In the data rows, 128 means zero.
Some points, one per row:
[100 130 112  69 101 109 127 139]
[154 179 114  89 173 176 121 131]
[ 78 132 159 131 165 222 188  80]
[115 170 141  70  90 132 104 101]
[ 83  96 168 159 132  96 143 123]
[110 103 111 150  77 112  73 151]
[176 186  94 105 121 128  47 152]
[134  86 145 254 135 211 255 146]
[ 90 141 113  87 116 160 110 121]
[ 87  75  89 136  69  97 128 158]
[144 119 173 159 138 147 141 118]
[234 131 179 140 178  99  76 103]
[ 98 180 116 101 116 107 115 164]
[149  90 108 235  63 175 255 141]
[ 90 136 113 115 136 161 120 187]
[ 86 119 130  72 107 109  46 120]
[141  72  91  79 163 175  80  85]
[ 86 131  89 165 129 103 110 124]
Here are 16 more points, each followed by its number:
[181 158  98 144 165 111  53 123] 0
[103 172 125 130 190 180 153 148] 1
[127  79 136 206 126 153 255 159] 2
[126 150 120 102  82 148 107 109] 3
[127  87 131 255 168 204 255 136] 4
[ 82  89 101 100  70 107  72 109] 5
[ 79 147 110 112 161  98 166  76] 6
[147  77 153  82  72 132 113  99] 7
[140 225 110  92 127  99  67 196] 8
[109  81 158 149  96 122 115  99] 9
[ 91 115 151  80 143  93 142 128] 10
[ 74 180 130  97  88 120  98 160] 11
[207 115 185  73  85 121 152  81] 12
[178 134  93 157 123 131  71  81] 13
[125 165 119 104  67 138  82 114] 14
[134 135  93 117  76 133  73 143] 15
Which two of these numbered points are nearest to each point below, looking only along the 3 directions in which the first points spread most? Their numbers follow each, nearest first.
[105 112 119 105  94 120 138  93] > 10 3
[114 124  95 104  95 118  70 167] > 15 5
[145  97 121 217  63 155 248 138] > 2 4
[142 196  89  90 156 112  55 230] > 8 14
[102  93 155  89  98 107 139 109] > 10 3
[182 112  99 107 215 131 149  87] > 12 1
[ 91  97 185 212  87 196 165 196] > 2 9
[ 94  79 201 184 164 142 255  95] > 2 4
[ 83  81 191 200 211 176 255  91] > 4 2
[190 111 144 110 212 132 149  87] > 12 13
[ 73  88 140  80  69  92 136  98] > 11 5
[132 152  97  82 173 180 209  94] > 1 6
[215 180 115  94 196 104  47  84] > 0 13
[130  91 176 114  76 103 173 109] > 9 7
[156 208 114 113 154 111  79 151] > 0 8
[ 94 100 101 107  61 108  69  86] > 5 15
[200 157 119  73 181 116 106 104] > 0 12
[155  97 144 121 160 204  66 116] > 12 1
[ 94 104 147 144 170 214 204 132] > 1 6
[130  84 137 111 139 134  79 147] > 7 3
